(in the rows, 128 means zero)
One turn moves each row of this set onto another row. After a few examples, where does it send each row asked below?
vil: [122 137 128 163 121  72 102  97  99 106 115 112 108 129 108 127]
Zutap: [113 128 105 120 145 102 146 116 109  69 101 148 115 108 128 134]
mero: [ 97 126  89 149 165 112 132 140  77  89 137 130 106 145 121 134]
kab: [120 153 105 169 113 110 114 113 112  85  87 124 121 142  81 135]
Lazof: [ 90 124 113 157 168 123 139  92 110  83 117 140 124 117 130 133]
Keris: [110 124  88 142 167 107 132 135  89  73 132 133 113 154 132 145]
bano: [137 138 104 173 147 105  99 102 118  74 107 114 148 152 108 139]
Pim: [140 139 113 168 144  99 102  95 119  74 106 111 141 149 104 141]
vifaz: [ 95 115  97 129 145 120  96 118 122  99  96 143 116 116 140 138]
Zimi: [125 118 108 160 171 114  87  95 117  91 106 139 139 122 131 122]
bik: [120 141 110 143 155 103 129 148 116  87 133 101 146 111  97 144]
femo: [124 155 107 162 112 107 118 107 111  80  88 126 112 137  83 130]
sabe: [112 139 122 156 132 108 114 154  98 124 111 120 130  98 130 112]
Neb: [104 140  97 142 120 119 109 119  96  85  89 148  82 130 113 150]
Rezo: [139 141 133 144 151 140 139 136 118  91 124 136 100 128  88 125]
tobiz: [132 145 134 127 123  99 112 133 119  87 124  95 109 117 118 149]
Vimo: [135 134 108 121 159 108 126 136 108  79 113 115 110 138 143 163]
Pozu: [ 96 128 123 176 151 102 114  84 107  99 131 108 120 140 127 144]
bon: [120 138 111 144 145 112 119 131 103  85 124 149 105 100  97  90]
zapad: [100 115  98 124 144 119  96 118 121  99  97 137 113 114 140 141]
digu: [134 138 124 167 166 106 102 154  81  75 129 135 123 111 130 141]
pepod: [115 126 112 142 149 141 131 141 113 100 139 127  90 152 113 128]
bimok: [112 144 110 143 142 118 133 137 101  78 133 128 108 103  91  99]
pori: [145 113 142 163 164 102 109 146  99 116 109 132 114 148 119 132]
moz: [ 98 126 117 158 154 104 138 120 114 131 101 114 145 129 113 126]
Lil: [117 162 100 173 155 121 131 130  84 109 135 137 119 117  88 123]
nam: [142 149 147 173 159 105 111 122  78 116 111 127 122 113 126 139]
zuzas: [112 106 121 153 151 117 118 145 112 129 122 122 108 151 121 113]
lume: [144 152 138 137 135 106 121 136 103  75 129  98 117 111 117 145]
Bet: [132 152 144 184 155 110 105 112  78 107 114 136 105 130 122 148]
butuz: [124 118 109 162 170 112  84  97 118  91 107 139 141 125 132 129]
mezun: [101 141  95 139 118 120 110 122 101  83  89 149  86 130 115 147]
seke: [116 153  97 150 133 113 125 146  83 110 134 111 111 140 136 155]
pena: [137 138 116 134 123  73 118 117  89  78 102 142  96 117 114 131]
fem: [120 151 108 163 113 106 120 106 111  85  85 121 113 138  81 131]
rulem: [103 122  94 126 140 124  90 124 123  99  97 144 114 113 136 143]
zaf: [121 141 117 181 167 118 108 119  86  73 131 125  94 153 123 141]
sor: [111 136 123 155 158 126 133 116 128 107 103 122 132 105 108  98]
Kiref: [100 124 113 152 158  97 129 132  95 139 109 110 137 130 125 136]
bok: [139 137 110 170 148 101 105  95 117  71 107 109 140 151 108 141]
susum: [108 129 114 136 130  89 120 135 125 112 108  85 115 135 103 134]
Koti: [156 129 146 142 154 110 129 146 118  97 110 121 119 133 100 144]
nav: [106 144  98 145 116 121 103 126 101  87  88 147  90 130 108 152]
Ruma: [125 121 102 158 166 120  82 104 120  90 110 142 142 123 132 125]
Zudin: [133 143 119 161 157 104 110 127  82 109  99 160  91 113 103 110]

zuzas goes to pepod
bon goes to tobiz
Now find these:
Zutap goes to pena
zapad goes to Neb
Kiref goes to mero
kab goes to bano
femo goes to Pim
seke goes to Lil
zaf goes to sor

